(in the rows, 128 means zero)
Named moves (each a turn or a mirror), then the moves between two rows, first move first; the first pair answered:
subib:
[129 111 144 137 136 162 119 163 154 144 133 162 125 132 156 136 144  88
 115 124 112] => [138 128 110 146 122 120 102 168 160 157  98 142 112  98 131 156 127 120
 129 114 143]
[131 121 101 137 142 102 123 147 132 118  88 122 136 113 138 135 134 141
 108 134 136] => [121 108 129 133 150 134 133 144 127 108 114 138 145 137 156 120 144 116
  97 141 114]
[106 135 141 116 136 116 177 145  94 136 174 132 147 145 130 154 151 143
 110 136 103] => [114 149 115 121 125  84 163 151  98 145 145 118 137 119 111 168 138 168
 120 131 129]
[127 116 202 132 149 178 123 136 110 104 178 166 129 166 160 125 112 120
 109  91 129] => [149 145 138 144 126  97  92 145 119 129 113 126 104  99 115 164  82 179
 137  79 189]
noz:
[132 167 155 118 115 125  88 107 116 128 150 105 106 137 109 147 119 192
 123 147 113] => [149 163 137 122 123 105  92 116 112 129 178 119 105 138 115 155 115 185
 110 141 127]
[130  91 148 139 103  89 113 101 137 103  76 131 104 127 106  88 136 126
 122 116 113] => [150  80 125 147 113  61 116 113 128 107 114 148 102 128 113  97 130 114
 109 109 131]
[145 178 119 105 118 157 148 172 151  79 129 128 136 106 142 116 120 127
 135 146 133] => [154 175 113 108 121 149 151 172 150  80 139 133 137 106 145 120 118 124
 131 144 138]
veva:
[ 97 141 139 138 129 144 121 136 112 159 105  87 136 120 120 134 113 135
 129 169 149] => [ 97 140 134 138 127 141 118 115  96 148 137  88 140 142 109 129 115 142
 126 170 143]
[139 125 109 144 132 103 127 139 131 128 173 149 140 121 146 148 134  96
  97 127 138] => [123 124 135 136 135 133 131 160 153 137 120 142 136 101 158 143 140  83
 102 134 127]
[134 120 113 139 135 105 153 123 175 149 168 147 119 113 116 144 117  55
  85 134 116] => [121 117 134 133 134 131 154 125 187 149 143 143 122 113 120 136 125  47
  89 140 103]
[150 119  99 136 144 106 143 138 120 134 196 159 132 141 139 137 113 117
 105 115 142] => [135 119 126 129 151 137 147 182 161 153 115 149 123  96 161 139 116 100
 114 121 139]
mazo:
[162 150  83 140 150 145 124 102 134 158 163 111 108 104 145 132 113 133
 152 137  95] => [156 156  89 139 145 150 119  93 135 159 150 100 107 100 136 132 113 141
 157 138  88]
[156 170 129 145 149  91  91 175  95 121 179 109 106 134 172 164 127 115
 149 186 160] => [143 186 130 142 130  88  78 156  97 120 150  86 104 125 151 166 127 143
 168 189 159]
[173 148  42 130 104 107  97 135 136  81 163 155 122 120 107 138 105 155
 121 115 168] => [141 166  68 118  83 134  82 111 142  76 100 117 122 116  83 127 112 181
 151 131 149]
[158 113 162 122 145 154 146 170 168 146  70 110 122 109 192 147 147 119
 126 127 124] => [180 104 137 131 151 126 148 180 160 148 110 126 120 110 200 159 138 112
 113 117 141]
Then:
(two moves a pair)
[120 131 151 108 141 151 134 126 136 118 122 139 138 124 141 115 133 115
 137 137 103] => [118 138 142 109 130 138 127 102 121 111 135 129 140 138 122 113 132 134
 145 139 105]
veva, noz
[171 113 103 102 142  89 113 135 128 151 165 134 160 117 140 111 127 105
 138 102 173] => [134 130 141  87 124 129 101 123 149 151  74  95 158  99 124  94 136 124
 168 118 148]
mazo, veva
[133 131  74 161 122  95 123 137  98 157 157 107 115  98 109 169 134 168
 150 111 179] => [ 79 129 150 138 112 183 131  87  89 127 154  99 137 153 109 123 165 160
 161 137 108]
veva, veva
[161 116  85 154 113  61 100 121 150 154  97 122 113  99 111 159 128 200
 139  92 175] => [106 124 156 131  93 143  99  54 133 120  89 100 134 158  93 112 159 210
 162 120 107]
mazo, veva
[119 122 176 106 152 178 139 140 145 134 108 128 147 138 164  99 147  85
 125 147  89] => [112 138 166 107 128 158 124  81 110 113 142 110 153 174 121  91 147 126
 140 151  83]
veva, noz
[144 108 109 112  85  90 115  97 115  91 146 107 115 126 122 123 127 160
 110 125 147] => [157  96 102 117 103  85 126 141 139 110 130 122 108  95 148 136 119 135
  97 117 164]
subib, veva
[111 138 140 127 135 136 116 143 149 134  60 110 116  98 132 130 118 125
 134 139 120] => [109 149 125 128 116 112 105  88 111 116 106  97 124 137  97 126 118 163
 143 140 117]
veva, subib
[153  97 121 126 147 131 141 170 157 131 140 175 133 115 164 155 136  80
  92 113 134] => [157 125  89 132 122  85 116 153 154 138  92 137 119  83 120 172 119 134
 121 110 165]
subib, mazo
